128 stands for zero in the data rows.
Each row has a hidden score. How much does it go up from the first row of each pair to the second? 15 means little or no change, 30 a big rise and 0 a big fall. The score is a weighted sum of the row's numbers plus the product of two more (or one squared), each taken from its middle value.
[134 138 115 148 163 124 120 142 125 152  98 114 106 120 153 105]
[ 94 146 135 136 116 133 111 114 149 136 136 129 145 121 146 120] -> 4
[114 139 128 115 104 126 101  95 122 134 139 113 116 134 127 122]
[139  95 136  79 176 153 115 139 140 136 170 138 152 128 124 151] -> 13
[156 117 126 106 173 176  78 109 124 139 128 128 145 124 114 128]
[148   0 255 105 225 158 119 216 109  77  63 255 178 156  74 255] -> 17
[116 141 122  86  98 128 144 121 140 132 110 121 143 113 146 115]
[126 146 122 127 113 118 114 113 124 144 112 124 137 107 128 120] -> 17
[122 133 110 134 128 138 138 109 136 140 143 137 149 104 143 123]
[124 139 118 136 105 127 140 140 125 131 137 114 134 120 119 122] -> 13
[128 149 139 142 122 119 134 109 123 150  85 118 126 121 151 116]
[169 134 106 160 156 154 135 148 104 124 131 119 105 149 138 100] -> 11
[110 128 116 108  90 122 141 112 125 161 144 125 144 126 129 117]
[117 141 123 114 123 124 105 120 137 140 132 133 133 118 142 114] -> 16
[115 123 118  98 154 117 115 105 143 147 154 135 143 127 136 135]
[140 137 116 195 135  90 129 158 117 120  81 109  84 171 141 107] -> 15
[107 135 131  97 102  95 142 130 128 123 117 128 134 119 131 123]
[115 137 111 139 127 125 140 123 134 108 108 131 140 127 127 119] -> 14
[135 137 115 122 109 140 145 111 102 134 136 114 122 111 113 118]
[106 137 125 152 144 172 117 107 165 120 118 124 141 118 162 112] -> 11
[115 120 103 129  85 149 117 116 139 138 129 123 147 119 139 120]
[138 149 124 103 114 127 147 124 121 148 136 108 146 102 129 115] -> 20
[140 134 123 155  90 129 130 120 137 146 142 127 126 123 123 114]
[112 151 111 140 118 164  89  94 163 148 135 129 127 109 162 129] -> 20
[118 141 109  98 123 125 114 102 152 165 153 109 140 109 158 126]
[137  68 203 121 186 154  98 182 113 100 123 181 159 138  86 215] -> 10
[126 136 114 155 117 107 108 129 151 130 142 122 131 108 174 127]
[114 113 161 127 157 158 107 138 121 106 131 145 147 132 139 164] -> 9
[124 134 138 122 100 131 109 113 170 141 134 129 149 108 119 118]
[145  98 182  92 170 145 107 176 120 107 129 171 154 151 129 188] -> 23
[128 137 122 107 122 125 127 114 117 134 139 127 116 119  99 118]
[112 138 109 146  83 123 160 105 124 139 135 109 137 130 114 121] -> 7
[150 140 118 195 124 101 122 171 112  89 104 116  56 178 130 110]
[111 123 101 108 104 101 130 110 151 123 102 122 117 127 112 118] -> 9
[114  97 162 100 158 145 111 148 131 103 140 161 167 146 136 174]
[117 130 121 108  92 111 135 109 147 130 153 111 136  96 136 126] -> 10
[124 141 123 112  96 119 148 105 143 165 134 121 138 117 153 122]
[101 144 119 102  99 115 158 120 130 129 144 128 127  98 122 123] -> 16
[141 136 115 109 116 145 102 116 137 143 143 123 147 122 141 120]
[115 134  99 120  93 122 109  96 137 110 135 115 131 109 120 114] -> 17
[141 129 119 142 111 159 114 135 136 107 118 113 138 124 128 122]
[175 140 106 229 151 111 142 200 133  97  76  93  42 177 114 101] -> 22
[113  99 161  87 153 191 120 139 109 127 154 153 130 140 113 169]
[120 142 121 100 108 123 163 124 145 169 140 126 123 105 145 118] -> 3
[126 136 118 131  96 129 161  97 139 122 127 133 160 113 120 125]
[144 134 127 116 133 143 144 114 121 141 118 105 125 121 147 119] -> 19
[185 178 122 216 151  30 161 211  99  72 110  74   0 255  84  98]
[117 135 104 130 117 139 106 121 131 122 127 118 140 108 137 123] -> 4
[141 142 115 132 124 140 117 121 115 139 123 128 141 112 120 111]
[118 143 112 115  94 120 147 108 119 121 134 119 128 132 121 117] -> 17
[114 141 120 118 155 136 110  84 128 157 155 131 150 119 107 128]
[122 134 137 115 131 147 109 103 121 138 156 142 119 109 136 132] -> 22
[118 127 108 128 123 150 138 104 132 147 136 122 133 130 154 123]
[150 129 138 197 174 103 163 148 123 136  59 125  74 127 135  96] -> 20
[117 127 117 160 101 136 126 113 134 142 142 102 135 126 139 123]
[105 140 119 116 116 123 110 115 139 148 154 118 136 120 116 122] -> 21
[125 129 136 109 132 126 141 118 158 124 114 115 149 107 124 119]
[125 133 112 146 118 146 138 122 109 143 136 135 136 121 111 112] -> 20
[107 131 113 136  97 119 113 110 149 140 127 135 127 115 120 117]
[ 95 124 127 129 144 134 157 107 103 146 104 114 128 123 123 121] -> 10
[153 143 119  81 102  99  96 112 141 106 131 124 147 130 146 121]
[106 154 107 139 106 125 155 112 127 120 135 131 124 120 142 113] -> 21
[146 104 129 133 168 134 107 113 141 135 141 131 148 119 146 135]
[126 136 113 181 150 128 116 152 103 113  94 120  79 155 139  99] -> 20
[157 162 112 255 172  64 142 241  82  53 101  84   4 255 147 106]
[136 146 120 143 125 119 152 103 143 146  93 112 103 125 138 115] -> 15
[124 134 126 122 108 109 130 122 121 130 117 130 125 122 146 112]
[100 133 115 150 125 129 109 132 135 145 140 125 134 100 148 114] -> 9
[150  17 226 109 195 144  78 193  90 116  92 224 156 151  73 232]
[115 142 118 102  81 152 131 113 113 149 147 124 125 130 108 123] -> 15
[144 133 112 189 128 108 142 161 103  95  89 122  55 176 119 103]
[154 145 123 148 127 138 124 124 117 141 143 112 151 122 128 120] -> 9
[143 101 160  91 182 158 107 146 133 116 111 168 159 138 107 173]
[118  97 134 137 168 148 101 124 128 129 108 156 151 103 102 152] -> 9
[133 146 118 130  98 121 148 110 121 127 136 115 120 108 128 117]
[105 141 115 121 129 126 114 102 112 133 135 113 139 108 136 121] -> 11
[122 146 107 119 104 113 134 133 152 111 121 127 134 116 148 120]
[141 138 124 120  98 122 125  93 144 146 132 115 125 114 113 120] -> 12
[112 128 133 168 135 131 146 141 117 146 100 117 107 132 109 118]
[137 136 113 117 108 124 132 124 130 117 123 122 164 100 134 118] -> 17
[132 140 114 140 120 143 145 126 119 133 133 112 110 137 144 115]
[135 138 111 134  80 118 139 120 125 110 159 120 158 127 124 119] -> 10
[126 139 129 104 116  96 114  99 146 153 147 129 133 141 140 115]
[ 95 135 116  92 103 109 151 118 107 140 146 110 114 118 123 113] -> 18
[141 131 113 138  91 122 129 124 154 147 133 113 137  91 135 122]
[115 142 117 129 109 155 114 114 113 138 137 117 124 105 108 110] -> 24
[113 133 129 152 132 123 169 123 126 152  96 122 135 118 109 117]
[113 124 121 115 119 132 132 119 112 133 125 114 136 104 146 122] -> 17
[184 135 126 188 142  84 116 201  90 120  83 115  53 164 134 101]
[116 140 109 118  86 134 141 120 126 122 142 120 122 118 159 115] -> 8
[108 142 104  98 135 101 136 121 109 130 148 101 125 127 137 124]
[124 141 128  89 126 145 128 121 142 134 121 126 132 105 149 126] -> 14
[126 138 123 140 131 137 124 113 111 168 134 127 124 121 144 115]
[135 146 105 154 107 143 148 129 135 114 134 131 168 114 130 122] -> 12
[158 136 126 154 135 123 126 153 121 135 126 125  83 130 159  96]
[145 129 123 124 122 131 151 135 124 122  91 134 113 137 126 117] -> 14
[110 137 114  93 128 120 129 133 134 152 148 118 128 106 143 124]
[127 131 116  98  99 119 153 108 116 131 147 126 111 107 141 120] -> 14
[133 142 123 128 125 116 130 134 114 152 134 108 149 118 126 119]
[115 135 117  95 165 141 112 100 140 132 152 133 148 130 123 125] -> 22
[100 104 127 110 139 138 127 128 131 155 140 124 118 120 112 145]
[126 138 119  96  99 135 127 135 139 132 139 119 122 111 125 118] -> 8
[147 124 119 145  86 137 152 121 107 130 107 122 101 137 117 114]
[131 138 125  94 142 116 122  97 153 130 158 130 140 126 147 118] -> 20
[171 120 113 183 120 119 159 151 134 132 118 117 114 141 145 112]
[121 133 120 123 109 130 126 109 137 125 118 119 128 134 138 110] -> 18
[138 142 115 142 107 134 123 103 113 135 134 125 139 102 141 113]
[130 140 126 111 139 113 133 122 135 138 153 110 137 119 142 126] -> 14
[144 145 117 152 145 124 121 154 138 117 122 137 120 135 131 107]
[102 122 113  97 162 154 126 108 105 185 147 132 148 108 123 126] -> 14
[125 102 168 123 168 168 104 134 150 107 159 143 130 125  99 176]
[131 152 121 107  95 103 110 113 135 127 115 107 108 117 135 117] -> 14
[130 149 101 160 113 159 158 113 126 150 150 130 120 127 120 118]
[116 133 114 109  98 141 154 104 136 132 138 121 121 129 113 113] -> 15
[116 125 123 132 137 143 144  90 117 123 137 116 126 141 130 125]
[192 183 101 203 165  14 138 224  98  42 118  43   0 255 127 101] -> 27
[114 143 114 129 126 122 116 108 133 120 132 126 134 133 143 119]
[ 97 136 115 151  93 129 149 118 120 167 148 134 114 107 149 118] -> 15
[107 133 106  89 104 115 129 129 129 124 146 128 135  95 112 115]
[137 128 120 104 120 144 125 123 143 115 150 123 147 113 135 119] -> 9
[138  91 169  95 163 123 115 137 123 121 125 152 166 145 118 168]
[167   0 255 104 219 133 107 232  71  52  66 255 160 152  64 255] -> 22
[117 112 135 111 171 156 100 117 124  99 143 167 165 133 110 166]
[127 140 117  97 110 137 132 111 110 139 135 121 138 110 113 124] -> 15
[134 112 157  92 156 129 117 149 107 129 136 143 152 132 132 156]
[118 128 118 111 109 139 148 115 141 147 141 121 128 101 143 117] -> 10
[106 134  96 106 109 104 122 116 140 133 135 117 133 117 142 111]
[114 147 119 137 156 142 125 112 154 145 160 114 148 110 139 122] -> 11
[133 136 113 127 106 128 106 119 148 122 131 124 139  92 123 124]
[174   0 255 131 250 130 102 236  62  60  57 255 176 178  53 255] -> 14
[144 148 118 117 166 138 105 105 150 125 165 129 149 113 160 122]
[115 152 128 144 126 110 131 146 122 145 130 133 124 126 109 114] -> 11
[121 138 126 151 116 112 135 111 128 143 141 130 117 141 143 115]
[142 125 108 106 101 117 115 109 105 127  99 124 138 115 140 116] -> 12
[115 143 110 112 104 119 139 126 135 150 148 112 132 123 126 116]
[142 144 131 144 121 128 149 116 160 185 162 132 136  99 136 130] -> 18
[108 135 119 128  93 120 119  90 136 126 156 114 123 115 130 119]
[151 137 110 140 118 149 104 105 128 131 128 123 124 115 128 116] -> 13
[118 135 118 110 110 127 135 114 144 133 117 105 135 119 141 121]
[133  63 188  96 206 124 119 177 116  98 124 188 158 135  92 203] -> 20
[110 131 124 126 115 146 137 114 138 135 106 124 147 103 145 119]
[144 152 117 100  97 115 130 113 150 139 135 114 147 131 107 120] -> 13
[136 135 122 150 105 107 113 100 127 113 121 131 147 125 150 120]
[152 132 116 132 122 139 132 100 132 122 129 116 139 108 128 114] -> 14
[121 140 113 151 131 152 143 122 137 168 120 131  91 136 133 119]
[110 136 119 115 126 149 126 103 158 147 160 114 141 115 124 119] -> 10
[107 137 124 145 143 143 146 120 108 170 136 116 139 108 143 117]
[114 147 131  88 126 118 104 125 156 146 125 133 135 112 147 114] -> 22
[108 136 109 116  93 111 144 126 128 149 140 111 114 129  94 118]
[139 134 122 136 131 131 117 125 122 158 139 120 114 130 105 110] -> 15
[ 98 144 119 114  91 122 132 102  97 131 123 126 138 118 122 115]
[140 145 117 139 103 115 148 109 126 130 154 127 115 134 122 121] -> 17
[119 102 134  98 171 147 122 122 149 117 157 133 156 125 129 135]
[117 141 139  90 134 131  92 112 151 129 140 132 158 124 148 120] -> 11
[107 134 110 114  93 110 131 104 141 127 144 110 128 114 111 120]
[157 139 114 132 101 122 117 120 142 136 114 116 120 118 156 117] -> 14
[138 151 128 128  98 139 135 114 139 142 138 117 123 113 137 123]
[165   0 255 102 255 145 102 239  84  63  46 255 168 164  58 255] -> 17
[159 143 114 205 139 143 148 175 111 125  99 106  60 187 103  95]
[137 135 108 105  98 122 128 106  90 118 139 116 118 120 131 122] -> 13
[134 140 100 147  97 145 101 101 156 129 133 125 152  96 133 115]
[144  61 212 107 204 165 127 177 132 111 121 214 153 169 105 211] -> 25
[138 134 109 133 114 138 125 101 148 143 130 127 146 127 135 111]
[147 144 111 154 130 164 145 130 118 154 150 121 118 152 130 114] -> 20
[127 140 121 107 102 135 150 117 118 125 128 142 136 115 118 120]
[129 136 132 114 140 155 133 112 131 148 148 114 117 116 113 121] -> 13
[120 124  95 149 124 136 132 109 120 162 118 118 108 124 140 118]
[157 125 123 112 119 147 114 115 133 137 152 121 154 102 141 117] -> 9
[115 146 120 143 113 138 122 129 151 129 133 110 138  89 153 120]
[117  90 170  85 167 157  78 157 128  86 112 165 143 153 107 179] -> 22
[141 149 130 106 113 131 140 127 100 126 132 136 126 115 153 113]
[117 138 108 133 115 141  96 125 120 125 122 114 124 119 133 118] -> 8
[102  82 183 111 171 155 111 159 153 126 129 148 156 136 106 177]
[145 136 128 152 119 132 137 114 126 136 135 125 137 124 135 119] -> 21
[124 131 108 127  88 161 112  99 142 129 126 115 108 119 142 116]
[115 141 117 162 112 161 127 113 103 157 148 126 137 134 119 112] -> 13
[114 130 125 151 136 133 118 110 111 131 116 129 111 113 139 120]
[126 114 159 123 144 147 126 131 111 101 159 144 167 133  97 152] -> 11
[128 140 123 122  93 124 104 100 149 103 137 115 155 120 131 119]
[126 130 119 129 130 118 143 133 107 130 130 116 108 102 130 116] -> 19
[147 144 120 120 134 149 130 124 168 126 142 112 127 113  92 117]
[112 136 122 134 127 115 135 111 144 115 113 126 137 105 151 124] -> 20
[149 135 113 148  93 131 118 115 124 120 132 122 131 113 126 115]
[121 147 125 159 127 153 165 115 108 157 142 109 122 156 137 114] -> 16
[186 170 116 222 177  59 178 211 103  45 100  66   0 255 105  96]
[185 183 103 229 174  23 176 242 102  15 107  67   0 255 130 100] -> 20
[136 112 129 111 174 160 112 148 144 120 172 145 151 117 143 150]
[113 103 151 102 160 143 129 155 127 120 129 146 141 130  98 152] -> 18
[134 140 116 103 102 148 133 121 149 128 126 116 141 104 146 116]
[101 145 107 128 129 142 105 120 131 100 129 117 144 134 152 120] -> 17
[164  23 224 106 188 143 106 206 121  88  73 233 172 172  99 244]
[104 143 113 110 105 114 132 100 130 144 159 129 114 128 127 122] -> 21
[123 136 123 115  99 129 144  99 126 148 151 115 146 120 130 116]
[102 142 122 134 115 127 119 104  99 143 118 121 137 120 167 115] -> 12
[117 138 132 129 120 118 138 124 132 135 112 124 147 112 120 115]
[126 137 117 115 117 120 125  94 145 146 131 121 131 120 126 121] -> 18
[161 137 103 111 118 155 119  99 140 143 146 119 109 112 139 126]
[122 140 111 135 124 108 125 130 138 133 100 115 146 105 149 117] -> 26
[ 88 124 126 111 109 128 101 111 157 103 125  89 153 128 151 118]
[100 142 118 124 146 146 100 111 119 138 171 121 164 102 124 124] -> 12
[101 133 111 126  94 142 144 109 133 148 167 118 135 118 136 119]
[117 142 111 117 112 115 135 107 130 123 140 113 129 117 143 117] -> 14
[111 119 147 106 151 156 140 146 129 127 135 144 150 117 129 162]
[ 95 133 108 106  84 141 120 120 152  95 138 119 146 105 128 112] -> 16
[195 132 126 234 179  49 156 198 104  78  73  92   0 210  88  84]
[131 106 147 141 144 152 114 103 102 143 159 145 143 111 110 139] -> 10
[114 139 111 125 104 138 132 123 146 133 139 118 143 108 115 118]
[111 137 109 148 107  93 131 100 114 153 165 117 117 127 167 113] -> 18
[109 124 124 102 116 141 131 114 148 123 147 122 153 123 122 123]
[118 131 120 154 107 122 156 132 107 150 123 121 112 137 148 119] -> 16
[141 146 121 111 111 114 124 126 126 164 136 126 149 135 142 115]
[186 182 121 239 158  41 146 237 135  68 111  49   0 255 114 104] -> 26
[123 137 112 106 114 145 119 118 144 143 153 134 133  96 134 122]
[145 132 128 124 131 114 147 149 112 132 111 147 138 136 129 119] -> 20
[157 144 117 196 130  96 161 173 122 130  80 111  69 167 120 106]
[117 137 125 166 121 138 144 113 105 175 112 133 105 141 142 117] -> 11
[135 112 127  99 143 162 119 113 125 128 151 127 151 115 124 128]
[138 123 124 133 176 158 124 103 132 147 155 127 156 127 112 129] -> 12
[148 136 116 202 140 101 126 174 100  97 101 111  60 158 124 106]
[142 138 109  87  92 138 123 126 136 131 121 118 134 105 149 123] -> 4
[115 115 144 105 168 141 107 133 123 143 134 135 151 129 121 140]
[162  50 226  93 190 168  99 179 107 103  77 208 144 140  89 216] -> 20
[116 146 121 137 105 119 140 101 154 132 135 117 143 118 123 121]
[107 143 117 124 145 137 123 124 136 126 138 126 124 112 125 123] -> 19
[111 136 114 100 109 122 125 103  99 135 114 121 154 113 149 116]
[ 90 136 124 105  95 105 131 112 150 110 139 120 124 117 136 123] -> 17
[124 138 129 169 128 107 134 110 117 155 122 116 118 136 137 112]
[116 144 117 118 104 107 133 118 143 135 126 117 133 110 149 122] -> 19
[139 124 119 150 128 171 130 115 141 129 155 127 149 110 124 116]
[119 124 105 134 102 121 129 111 106 134 122 131 124 131 171 116] -> 20
[109 131 117 105  88 121 104 116 129 129 137 112 138 116 148 119]
[107 141 105 112 104 104 149 118 118 127 136 122 118 122 128 115] -> 21
[115 135 128 123  94 134 132 106 121 138 121 133 120 135 146 113]
[122 106 180  69 161 146  94 149 121 102 151 159 162 133 117 180] -> 13
[144 147 112 172 109 102 128 161 121 149 110 130  96 165 134 103]
[135  91 165 111 174 155  92 151 101 109 152 164 181 135 122 184] -> 3
[122  95 182  88 168 172 119 155 137 132 113 156 146 139 122 183]
[121 150 122 106 117 114 109 113 151 138 148 115 121 104 134 125] -> 13
[115 119 129 108 141 146 121 117 119 163 143 134 135 118 109 133]
[123 135 107 100 103 117 132 110 132 146 123 126 132 114 139 121] -> 11
[139 139 126 137 108 142 100 113 162 143 135 119 130 123 139 122]
[150 126 127 125 173 163 104 112 139 138 153 132 159  99 125 130] -> 16
[126 147 106 128  94 163 103 113 118 134 111 119 143  99 135 116]
[131 123 130 128 121 119 143 125 128 138 109 138 114 118 110 124] -> 15
[154  63 200  85 193 157 114 179 114  98 119 168 161 146 117 191]
[108 138 118 132 111 138 103 111 118 121 136 114 139 109 125 116] -> 11
[118 131 109 149 110 155 132 151 108 160 101 127 109 144 134 111]
[105 143 128  96 113 108 145  96 148 133 110 126 152 103 147 130] -> 14
[136 151 117 116  97 119 132 114 156 146 151 126 156 123  94 112]
[114 138 103 124  90 106 117 132 128 130 138 135 151 111 147 119] -> 16
[126 140 123 146 123 140 132 128 119 140 131 126 123 126 138 121]
[140 140 115 135 111 131 132 106 146 148 111 125 136 106 136 116] -> 14
[115 122 135 122 118 123 146 122 118 141 124 131  95 101  97 119]
[109 140 112 126 107 134 123 100 135 141 130 113 120  92 128 120] -> 8
[120 138 123 111 111 126 111 118 132 131 136 151 121 113 128 114]
[115 137 121 111 125 130 112 115 129 122 141 118 154 107 133 117] -> 6
[158 143 117 200 183  75 158 185 121 108  78 106  41 181 103  89]
[110 121 107 131 119 140 119  98 137  95 139 128 147 124 107 118] -> 17
[145 136 131 140 136 160 104 144 151 141 111 127 122 113 133 119]
[102 138 118 106  98 122 130 120 156 162 127 116 145 116 115 114] -> 11
[125  54 213  91 189 160  81 193  88 102 134 190 160 121 112 206]
[185 136 117 162 167  88 176 119 132 111  78 125  70 145 103  94] -> 15
[131 131 115 145  87 110 137 107 123 126 135 125 128 127 142 122]
[128 129 121 146 136 152  99 111 153 150 159 121 160 111 130 126] -> 9
[180  17 230 117 215 128 111 195 109  88  61 216 149 147  85 229]
[115  48 211  99 187 151 136 195 143  87 118 195 149 161  91 219] -> 21
[129 133 126 119 124 117 144  99 141 123 157 124 130 112 115 121]
[130 132 127 106 104 133 139 116 120 110 143 113 135 133 111 114] -> 15
[116 135 101  81  88 134 125 104 122 120 119 123 129 111 114 123]
[112 105 160 102 168 136 122 130 141 100 136 155 151 145 128 169] -> 18
[135 138 106 137  75 134 124 115 164 104 118 122 127 127 148 116]
[126 122 123 154 107 148 122 121 129 178 116 128 142 144 136 117] -> 20
[108 130 113 108  99 125 139 104 131 117 140 128 116 119 143 112]
[115 148 125  94 142 124 104 112 152 144 155 117 120 120 129 119] -> 12
[133 140 108 131  95 149 135 121 146 155 141 121 128 108 121 124]
[120 141 104  95 101 107 119  90 138 152 147 103 120 127 136 118] -> 18
[132 123 123 113 126 153 108 134 140 124 147 125 143 129 130 119]
[112 138 126 138 116 109 111 124 114 131 140 109 121 116 122 116] -> 12
[125 130 112 141 100 114  94 122 149 149 123 121 138 125 149 121]
[107 127 114 132  71 120 151 125 100 108 133 117 146 149 111 122] -> 17
[113 141 117 128 111 124 149 116 134 134 138 108 151 118 130 113]
[133 125 119 127  86 119 136 109 128  94 119 109 146 105 119 117] -> 13
[120 131  98 132 123 136 114 119 138 113 139 124 151  93 121 119]
[127 145 135 136 107 133 110 109 117 155 113 128 118 131 109 114] -> 19
[133 123 101 111 110 149 148 100 117 124 124 113 148 123 146 112]
[107 122 133 107 143 133  97 116 125 132 121 151 159 123 123 143] -> 15
[139 151  99 132 114 149 151 109 129 127 144 122 119 137 137 111]
[129 131 113 152 128 129 137 121 102 132 123 118 118 104 105 116] -> 11
